[[ 40 -11  91]
 [ 21 -14 -39]
 [ -9 -27 113]]
:
[[ 21 -14 -39]
 [ -9 -27 113]]

[[ 42 -42  48 -45]
 [-29  52 -98   1]
 [ 37 -43  59 -54]]
:
[[-29  52 -98]
 [ 37 -43  59]]

[[  9   7 -75  -5  77]
 [-10  -6  81   4 -80]
 [-10  -7  87   5 -88]
 [ -1   6 -91  -5  94]]
:
[[-10  -6  81]
 [-10  -7  87]]

[[ -48  -66   47   90    1]
 [ -58   54  -38   53   54]
 [  47  -60  -42  105   23]
 [ -27  -24 -104   75  -13]
 [  42  -59   16   36   31]]
:
[[-58  54 -38]
 [ 47 -60 -42]]

[[-26  47  -1]
 [-44 -91   1]
 [-23  42   0]
 [ 25 -44   0]]
:
[[-44 -91   1]
 [-23  42   0]]

[[ 15   0 -22   9]
 [ 11   0 -23   3]
 [ 13  24  99   4]]
:
[[ 11   0 -23]
 [ 13  24  99]]

[[-103   79  -45    5 -100]
 [  84 -102    3  -32   73]
 [ 102  -92    9  -26   87]
 [ 101  -20 -113  -47   32]]
:
[[  84 -102    3]
 [ 102  -92    9]]

[[  34  -14   24]
 [ -85   55  -46]
 [-108   63  -58]
 [ -10  -18  -13]]
:
[[ -85   55  -46]
 [-108   63  -58]]

[[-23 -22 -35]
 [ 41  -1  90]
 [  1 -16  39]]
:
[[ 41  -1  90]
 [  1 -16  39]]
---
[[  36   83]
 [-103    4]
 [  25  -21]]
:
[[  36   83]
 [-103    4]]

[[  54   25]
 [-114  -73]
 [  60   99]
 [ -34  101]]
:
[[  54   25]
 [-114  -73]]

[[-23  16]
 [-19 -47]
 [ 49  89]
 [ 16 -27]
 [ 21  67]]
:
[[-23  16]
 [-19 -47]]

[[  2   3 -42  -4  48]
 [ -6  -9  93   4 -89]
 [  0   4 -50  -2  50]
 [  2   2 -45  -4  52]
 [  2   2 -40  -4  46]]
:
[[ 2  3]
 [-6 -9]]

[[ 38  -1]
 [-48   0]
 [-82   1]]
:
[[ 38  -1]
 [-48   0]]

[[ 31   7  63 -55]
 [-14  -4 -25   4]
 [ -1  -1   3 -26]
 [ 12   1  34 -92]
 [-16  -5 -23 -35]]
:
[[ 31   7]
 [-14  -4]]

[[-101  104   13]
 [ -31   20   83]]
:
[[-101  104]
 [ -31   20]]

[[ 54 -56 114]
 [ 47 -89  56]]
:
[[ 54 -56]
 [ 47 -89]]
---
[[ 26  67 -48 -81 -56]
 [-34 -69  26  86  97]
 [-26  21  40   4 -46]]
:
[[ 67 -48]
 [-69  26]]

[[  4   5 -83]
 [  0   6 -93]
 [ 14  10 -85]
 [ -7  -7  66]]
:
[[  5 -83]
 [  6 -93]]

[[  61  -63    7 -103  -75]
 [  77  -60  -85   43  -74]
 [  84  -72  -38  -56  -86]]
:
[[-63   7]
 [-60 -85]]

[[ 25 -15 -59 -52]
 [ 89 -86  23 109]
 [-97  86  21 -79]]
:
[[-15 -59]
 [-86  23]]

[[ 23 -27 116   3]
 [-11  28 -91   9]
 [ 10  22  69  25]]
:
[[-27 116]
 [ 28 -91]]

[[-83  12  20  77  46]
 [-54  11   7  52  61]]
:
[[12 20]
 [11  7]]

[[ -6 -40  35  13  -7]
 [-55  -9  12  23   0]
 [114   4  17  26   4]]
:
[[-40  35]
 [ -9  12]]

[[  74   30  -18   50  -74]
 [  93   47   99 -103   35]
 [  67   28  -17   44  -69]
 [ -62  -21   30  -33   89]]
:
[[ 30 -18]
 [ 47  99]]

[[  -2    3    5  -93   -9]
 [  -3    4    6 -106  -10]
 [   6  -10   -9   87    5]]
:
[[3 5]
 [4 6]]
